Each path is a new rotation, seen through one point. The rows after it are directions, each followed by how far the rotation turns it, in degrees each step (0 if it stays put).
Each turn is a multiple of 5 degrees from 10 to 175, or 0.
Each row of a path follows its step; steps can be skipped.

step 1: [  4   3   2  -2 -11  24  -9  -7  -1  10  19   2   2 -29  11  -3 -29 -17
   2  -7  17 -43  24  -6 -27  16  -9  34 -16  -2  11 -12  12  11  -2   0
  -8  11 -31 -25  -9   3  -1 -50  30 -15  -7  34 -14   0   6  16  26  21
 -11  15   9 -26  -6  -4  11  27  -2   5 -36 -12]
step 3: [-11 -12 -11  -2   0 -29 -10  35  -8  -8 -20  -6   3  -9 -18 -23 -10  25
 -12  -9  17 -13 -10  -3  24  11  22  35   9  -9 -18  33   4 -28  32 -31
   9   2  10 -16  13 -14  54  -7  19  14   0  17 -12 -18  12 -45 -17  -1
  -4   1  -7   5  -6  10  10  19   6  15   1   4]
step 5: [  4  37 -38 -19 -17  17  -2  34  -6  -4  10  -6  -5 -22   3  19  18 -13
   8  21  17 -19  -9 -42   6  -6  -6   5  -1  -7  26 -23   4   7 -32   9
  -4   9  -5 -40 -16  -8  17   2 -12  15 -39   7 -24 -26   5  15  -7   6
  29   9 -19  -9 -16  33  -7   5 -14  -1   7   4]
step 7: [ -7  22 -25 -23  34  17  19  18 -15 -14 -14  17  14  20   5   4  -2  22
 -11 -11  -7 -28   3   6   4 -22   1 -10  24   4   8   6 -13  16 -17  -5
   1   7 -18  46  -2  -3  42 -14   4  -1  10  22   2 -30  -2 -38  13  -8
  -5  18  26 -23  18 -20  -1  -4  -8  43  -6  -1]
step 8: [  0 -25 -23  20   3   5 -14  19 -31   2  14  24 -11  -4  13  -2  37   7
  41   5  17 -29  10  -7  10   3  30  17   6  10  -8  17 -19 -24  21 -22
  15  -2 -12 -42 -23  16  34 -23  -6   2  21  15 -19  -3  14  24   6  14
  28  12   8  -1  11  10   2 -12 -17   1  15  11]
step 11: [ 10  10  -2   7  22  -3  26  22 -14  -7 -47   1  36 -17  11 -25  15  -3
   9 -17  16 -24  -4 -33   7   4  32  -2  12  28 -26  -8  -7   3  23  -7
  25  13  18   9  -2 -15  21 -20   7 -18   2  14  -9  -7  19  24 -11  18
 -25   9  -9  13  -5   0  48  15  -3  17 -10  -2]
step 12: [-33  35 -40 -32  -1  19   1  -9   0  12  10  24 -15  -2  -7  -3  18   3
   5 -16   8  -1 -14   4  14 -19  17   8 -21  10 -11 -17  -3  25  16  -4
 -26  -8 -41  28 -18  14  22 -18 -22   2   1  -1   9  -8   0  54   6 -17
   3  12  18  -8  35   3  -5 -16 -14  14  -8  -7]
step 14: [ -3   6  30  31   8  -8  -6  33  13  27   4  -2  26   8   6  12  -4 -29
  -3  14  -3 -25  11  16 -10   7  26  40   0  10   4 -19   8   7  18   9
  -7  14  -7  12  -2  15  16  12  31 -36  24 -14 -14 -15  -3  -1   3  25
 -26  22  15  15  20 -30  -4  20  10  38 -12 -13]
step 15: [-29   0 -13  -3  -1   2   7  35 -20 -35   6   8   8  10  30 -12  45  32
  -3  -5  11  -8 -42  -3  11   6 -10   0   1  14 -23  11  -7  34   0   2
  -8 -12  13   5  -4  -7  23 -19   4  19  -4 -20  29 -16 -13   5  -8  22
  -7  23  -8 -21   7 -25 -24  27 -22  21  -6  17]
step 19: [ -5  26 -11  13   8  12   9  18  -8   3  15   2  35   3  19 -13 -19  -3
  11 -17  26   7  -6  37 -27 -11  41 -12  14  26 -17 -20 -16  18  23 -19
 -19   0 -21  -7  12   3  -8 -36   5  -4  12  17  17  -6  25   0  -1  37
 -19  28  11   9 -26   3  -9  20   6   4 -34  -4]
Speeds:
[ 0 -3 -4  1  2 -2  1 -2 -5 -2  7 -4  0 -7  4 -1  0  6  5  2  0 -4  0 -4
 -3  3  7  4 -2  0  8  6  1 -6 -2 -8  8 -4  3  5 -1  4 -6  4  0 10 -3 -7
 -1 -8  4 -2 -1  5 -4 -5 -6  3 -2  8  1 -2 -8  2  2  4]
140
[ 2  6  4 -3  5 -8  1 -5 -1  1 -4 -1  0 -2 -2  0 -2  0  7 -5  4 -1 -1 -7
  0 -2 -3 -2 -7  1  7 -3 -2  5 -4 -2 -1  0  1  0  2 -4  4 10 -9  1 -9  5
  8 -1  7  8  0 -3 -1 -2  1  6  1 -2  4 11  5 -3  3  6]
60
[ 3  0 -1  4  5 -6  7 -3  4 -6  1  0 -2  3  9 -1 -4  0 -4  2  1  0 -3 -2
  6 -2 -3  2  7  7  2  4  1 -2 -4  6 -5 -4 -7 -4  3  0 -5 -5  1 -7 -7 -8
 -1 -7 -4  0 -4 10 -4  1  6  2 -5  1  3  5  8  3 -3  2]
85
[  0 -11  -5  -2   5  -2  -4  -3   1  -8  -2   0 -10   4   0   7  -8   2
   5  -4  -1  -4  -3   1  -4  -2   3   4   3  -1  -1 -10   2   8   5  -4
  -1   3  -3   4   2   2  -1   3  -4  -2  -4   7   3   5  -6  -4  -2   3
  -4  -3  -4  -5 -10   1  -3  -2  -2   3  -5   3]
120
[ -6 -10   1   1   0   5  -2   2   2   4  -4   7   0  -3   5  -2  -7  -9
  -6  -9  -2  -2  -5  -5  10   5   4   3  -5  -1   1   3  -1   2  -2   0
   7   1   0   5  -6  -3  -5   4   1   0   0  -4   5   3  -7   9  -3  -1
   1   3   0   5   5  -6   4  -1  -3  -2  -6   0]
25

step 0: [-11  -8  10 -37  -6   2 -18  -4  24   4 -28  20  29   9 -34  15 -33  17
  11  27  19  16   6  -4 -23   4  -6   9   6 -16 -29  12   5  -3 -28   0
   1  -9 -30  -7   9  -5 -10  37  13   4  -3   7  -9 -38   4 -23  30  41
 -14  16  19 -12 -11  -9  13  -3  -4  24   9  -8]
step 4: [  8 -14 -11 -20  -8  14   9 -21  11  -6 -32   9  -8 -20 -31  44  -2  23
  15   4  27 -14  12 -21   7 -20  -2   7  21 -41 -14   4   9 -17 -34 -19
   0 -21  14 -13 -18   6  -4  13  -4 -23 -12  29  -1   3 -21  -4  -9  28
 -38   6  -4  -9  -4  -2 -15   1 -10  34  24   8]
step 5: [  6  14   0  -3   1   2  -4 -17  14 -39  -3  28  23  19  -2  -9  23  22
  -4   2  18 -23   6   0  -5  -4 -30   6  -8 -15 -12  15  -3   3 -33  -7
 -20 -24 -23 -22  21   1  27  21  -9   9   1  69 -28  -5  -1 -13  -7  23
 -23 -29  16 -13  -2  22   7  -5  12   5   2   3]
step 8: [  7  -2  21 -10 -15  -9 -13  15   2 -14 -33  27   6 -21  -5  26  21  19
  -9  40  14 -18  32   4  17   1 -23   6  29  -1  -8  10  -9 -36 -29 -17
  -4 -15   3 -13   5   0 -18  44  15  -4  -4  32  -1   5  24  -5  -6  -7
   4 -30   9 -15  25   8 -29  -6  -5  29   6 -17]
step 10: [ -7 -10   0   1   3  -2 -25  -7   1 -13   2 -13  21 -19 -35  24  23 -11
  18  -3  -8 -12  12 -19 -24  -3 -32   5   2 -17 -12  -5  15 -20 -40   5
 -16  10  -6  18  15  -3  -7  42 -43   6  -9  28 -19  16 -30  14   9 -23
 -15 -15  -3   5 -12  42  13   8 -27  19  -8   0]
step 11: [ 14 -19  22 -20   2  16 -21  -3   1 -15  -5  -6  44  14 -26  27   5 -16
  28 -12  13 -18   9   1  13  11 -20  21 -21 -24 -33  -1  18 -40  -6 -26
  10 -21 -26   1   1  -4 -14   2  32  -2  -3  22  -7  -7  -1  -1   1 -14
 -29 -31  -1 -12 -11   2 -14 -20   6  28  -8 -30]
step 12: [ -8 -11  17  -7 -16   4  24  -6  -6   3 -16  19  23  14 -41  30  34  14
   8  13  31  29  -5   9   0  11 -27  29  14 -16  -8   3 -32 -19 -21  22
 -19  11 -13 -19   2 -11  -4  32   7   3 -18  22 -29 -26  14   0  21  -2
 -16  -4  17 -19   8 -24  -7 -21 -21   5  -5  -3]
step 16: [ 23 -19 -12 -34 -28 -18 -18  26  -6  -1  -9  32   3   6 -56  29   2  40
  19 -13  27  -3  -5 -26  -1   5 -34  12  18 -23 -30  14  11  12  -4   5
  21  -7  -2  -9  -1 -16 -11  27  -6  18  10  22 -22 -19  -6  -8   4   9
 -19  12   7 -13 -11  15 -12  -6   3  14  -4  11]
step 17: [ 13  11   4   7   8 -10 -34  -7   0 -20  -4  38   9   4 -23  -3  -3  14
 -10  35  17 -21  14   5 -10  31  -6  30  12 -23 -18 -25 -20 -12 -56   7
   4 -16 -20  18  -3   4  12  24  -8   9 -19  19   2 -16   7 -38  -2 -12
 -31  -3  12  -1   9  23   3 -11   9  31 -13  -7]
step 18: [-19 -15  -8 -12  -6 -10  -1 -42   0 -21 -27  20  41  30 -17  17 -23  -9
  18   1  -9 -20   6 -12   7  -3   3  -2  -4  -6  -1  14  26 -14 -31  34
   6  13 -17  18   0  -4  -4  28  24 -18 -44   8 -49 -10  -6 -25   0  13
 -11  14   4   1  -1  17  -6 -10 -12  17   2  -8]
Speeds:
[  7   6  -2  -5   2   7  -1  -2  -6   3  -2   6   4   4 -10   1   2  -1
  -3  -2  -3  -4  -2   2   3  -7   1  -6  14   1  -2  -7   7  -2  -2   0
  -4   0  -9  -3   0   3   4   6   0  -4   0   3  -4  -6   1   5   8  -1
  -3  -2   0   0   3   4  -3  -1   1   7  -2  -1]
0
[ -6   8  -1  -1  -5 -10   3   1  -3   5   1   4  10   7  -1   2   8   6
   0   5  -4   1  -2   0  -2   1   3   3   2   1  -3   0  -7   3   2  -1
  -4   2   2   5   5   0   7   2 -10   3   5  -2  -3   3  -4   8  -3   0
   0  -8   3  -5   4   2   2  -5  -4  -8   0   2]
160
[  0   0   5  -6 -12  -1   1  -7   0   2   2  -4 -14   3  -1  -2   3  -8
   0   0   1   5   0   2   1   1  -7  -6  -2  -1  -1   1  -3   7   2  11
   2   0  -4  -4  -1   1  -3   3  -1   7   4  -3  -6  -3  -1   4   5   0
   2   1   8 -10   0   6  -1   4   4  -1   4  -1]
110
[ -4   9   3  -6  -4  -2   3  -1  -3 -12   5   1   3   7   7  -7   2   5
  -4  -1   1   2   0   3   0  -1  -4   5   2  -1   6  -3   5  -4   4   0
  -3   2   3  -3  -6   6   1   3  12   4  -9   0   0   5   0  -3  -4  -2
  -1  -4  -5  -7  -1  -2  -1   3   0   2  -1  -9]
115
[-2  5 -1 -2  6 -3  2  2 -1 -2 -1  6  3 -7  0  2 -1 -9  6 -5 -1 -3 10  9
  7 -5 -2  5 -9 -1 -3  0  2  3  8 -4  1  3  3  2 -4 -3  0  2  5  3 -5 -5
 -1  0 -5  3 11 -4 -1  0  2  2  4  8  5 -3 -4 -2  7  3]
90
[ -2  -2   1  -4   0   1   1  -3   0  -2  -1  -2   0  -5  -9   1  -6   2
  -1  -3   4   9  -4  -8   7  -3   2  -1   1   0   6  -1   2   8  -3  -6
  -5   9   9   4   3   9   0   4  -1   4   4  -4 -12  -3  -4  -2   0  -4
   2   6  -6   1  -2  -6   5  -1  -4   1   2  -1]
120

step 1: [ 10  12  12  14 -23   0  10  -1 -27 -28  12  23  -6  -6 -21  12  -2  17
 -24   9  13  24 -12  -6  -2   6   8 -21 -15  25 -44 -25 -15  -5  -1 -19
   7  -3 -35  -4  -6 -40 -29  -7 -21   6   9  10  -8 -23   3   6   5  15
  -4  -6  -4 -13  26  15  -8 -26   9  -5  19 -20]
step 2: [-16  10  -8  -2  -1   8  29  14 -21   8 -23  -4 -22  -2  10 -17  40 -18
  -2   0 -22 -10 -22 -12 -20  -2  -3   2   6  -5 -36  33 -13 -27   8  18
  25 -14  -7 -17  -9  12   5  -8 -13 -17  27  26 -18 -19 -14  -8  -2 -24
  16 -18   7  10   3 -15 -23 -31   0   9  11  24]
step 5: [ -6 -17   7   1   0  -5  24   8 -18   6 -10 -11  -3  22 -21   8   5  -1
  22  -6  32  -5 -30  -4   5  -9   5  20  -1 -10  -7  22  14 -17   9 -25
  16  -7 -11 -13 -29  -2  40 -26 -16  12 -24  -7   6 -14  23  -2   9  -9
 -22 -23  10  39 -15  -5 -14  -5  11  12 -29  34]
step 9: [ 13   8  -2  36 -16  12  28   1 -10 -15  10   0  -8 -11  -2  12   9 -14
  -5  -1   9  -7  -6  10  11   9  -2 -11  28  11  19   8  17  -3  15  -1
 -24  -8  -9  -9  -6 -22 -28  -8  29 -13  45 -26 -33  10 -31   2 -41   8
 -15  -2  12   8 -30  29  -9   8  -1 -18   0   7]
step 10: [  5  18 -22  20 -11  -2   6  23   5   9   4  -7  22  12 -10  -3  -5   4
 -12  -2  17 -19   9   3  -6 -28  29  38 -19  -5  -4  26 -26  -7  29   1
 -14  -1   4 -14   4   3   0 -29  -3 -12   4  15 -34 -25 -23 -13   2   7
   1  14   9  34   4 -20  27  19  19  11 -34 -16]
step 13: [ -8  -6  -5   7  -6   8   2  -7  -5  -5 -45   3  17   0  14   8  -5  -5
 -16 -47  -1 -22  -5   1  14 -11  21  -6   1   3 -46  22   8 -33  21 -13
   3  15 -29  -3   3  14 -13   1 -15 -10 -25   8 -15   6 -25  -4  23  14
 -13  11 -35  20   5  -5  19 -23 -20   8  -1 -15]
step 14: [ -1  25  -3   9 -31   3 -22 -15  -8 -21 -27   8   7  22  14 -35  27  10
 -12   2  14 -14  -3   1  23  21 -20 -18  18  -2  16   7   2 -23 -48  -7
 -25  -7 -15 -33  -3   3 -17  23   3   0  12   9   6 -19  -6   0  -5 -18
  -4  -3   8  -3 -29 -13   5 -29   4 -15  -9 -10]
step 16: [  6  13 -20  26  28  -8   9  -2 -27  -2   5  29 -26  -1  13  -6  11  -3
  13  -1 -10 -15 -13   9   6   2  18  17 -16  -4 -13 -11   4  16   8 -16
  37  28 -29 -15 -15 -21  -6 -25  -8 -20 -16  -4  -4  16 -22 -13 -12  12
   1 -16  -6  44  27 -11 -13  -7   1  30 -13 -14]
step 17: [-16   5  60  19 -10  -4  15   3  13  12   4 -15 -17  25  -4  -4  -1   6
  26  12 -12 -28 -15  13   0  35 -15   0 -16 -25   6  22   4 -23 -14  13
  -5   3  -1 -25 -11 -14 -27   3 -24 -16   0   4  16   9 -24   6 -11 -10
  -3  23  32   1  -8  -8  -1  -2  29  19  -4   6]
step 18: [-15   0  21 -13 -17  -9   0  12   6  17  15  17   2 -15   4   1 -32  16
 -13 -18  18 -14  -3  12   7  16   4 -15 -21  13 -32   9 -10 -52  21   4
  -1 -11 -45  29  10  -3  30   1  -9  14   2  11  -2 -17  10  20  -2   5
  -5  -1  32 -13   0  21  21  28  -5  -5  -7 -18]
Speeds:
[  1  -3   0  -2   0  -3   2   0   2 -11 -10 -10   0   3   2  -6   0  -5
  -2   7   0   6   3  -5  -4   7  -5   0  -4  -6  -9  -1  -2   1  -4  -1
  -7  -2   1   1   1   1   0   3  -3  -6  -4   3   1   0   4   1  -2   0
  -3  -5   0  12   1  -2  -1  -3  11   8  -1   1]
120
[ -8   6  -4   0   2   0  -1   1  -6   3   3  -1   2  -1   5  -7  -8  -5
   2  -5   0  -2   3   2   2  -6   4   4  -3  -4  -3   8  -2   0   0   2
  -3   0  -6  -1   4  -6   3  -5  -6  -6  -1   2  -4  -2  13   0   0  -2
   5  -2 -11   5   3   0  -2   2  -7  -3   4   6]
130
[  4  -6   0   3   4  -5   0  -2   5  -6   1   3  -2  -7   5  -8  -1   8
   5   1   4   6   2   4  -9  -2   0   0   2   1  -3  -6   4  -5  -2   4
   5  -3   1  -8   7  -6   1  -6   5   4  -5   4   6  -5   4  -3   3   2
   0   2   1   2   0   6   0   2   2 -13  -3   2]
100
[ -7   1  -1   3  -4 -12   5   1   2  -3   5  -6  -7  -7  -2  -2  -2  -3
   8   4   2   0   4   0   0  -4   1  -5   0   3  -5   4   5   8   2  -9
   6   3  -1   0  -7   7  -1  -4   5   3   2  -3  -3   0   2   8   1   3
  -8  -3  -1  -2   1  -4  -4  -9  -1  -4   2  -4]
100
[-1  3  0  3  1 -5 -4 10  3  2 -2 -8 -2  1  7 -1  0  3 -1  1 -8  1 -1  1
 -1  0  2 -1 -5 -1  0  2 -7 -7 -5 -5  3  1 -2 -3  1  4 -5  4  1 -3 11  0
  3  5 -1  0  7  0 -3  5 -6 -2 -7 -6 10  8  1 -5 -9  1]
100
[ -2   0  -9  -4   3   2   6   2   0  -2  -6   4  -3  -4  -1   0  -1   5
   1  -1   3  -5   5  -1   4   2   2  -5  -8  -3   3  -2   1  -3 -11 -10
   1  -3   4  -6   5   1   1  -6 -11  -7   1   1   2   0  -9  -3   4  -2
   0  -2   2  -5   2   4   2  -5  -2  -1   8  -6]
25
[  3  -3   2   2  -5  -3   3  -2   5   2   2   7   4  -2   3   8   0  -2
  -2   2  -3   5  -4   5   1  -6  -1   0  -4  -9  -1  13  -3  -4  -8   0
   3 -10   2   4  -7   6   7   0   7  -2  -2   0  -3  -1  -1  -5   6   6
   4   1   2   7   1  -1  -2   2   3  -3   7  -2]
140
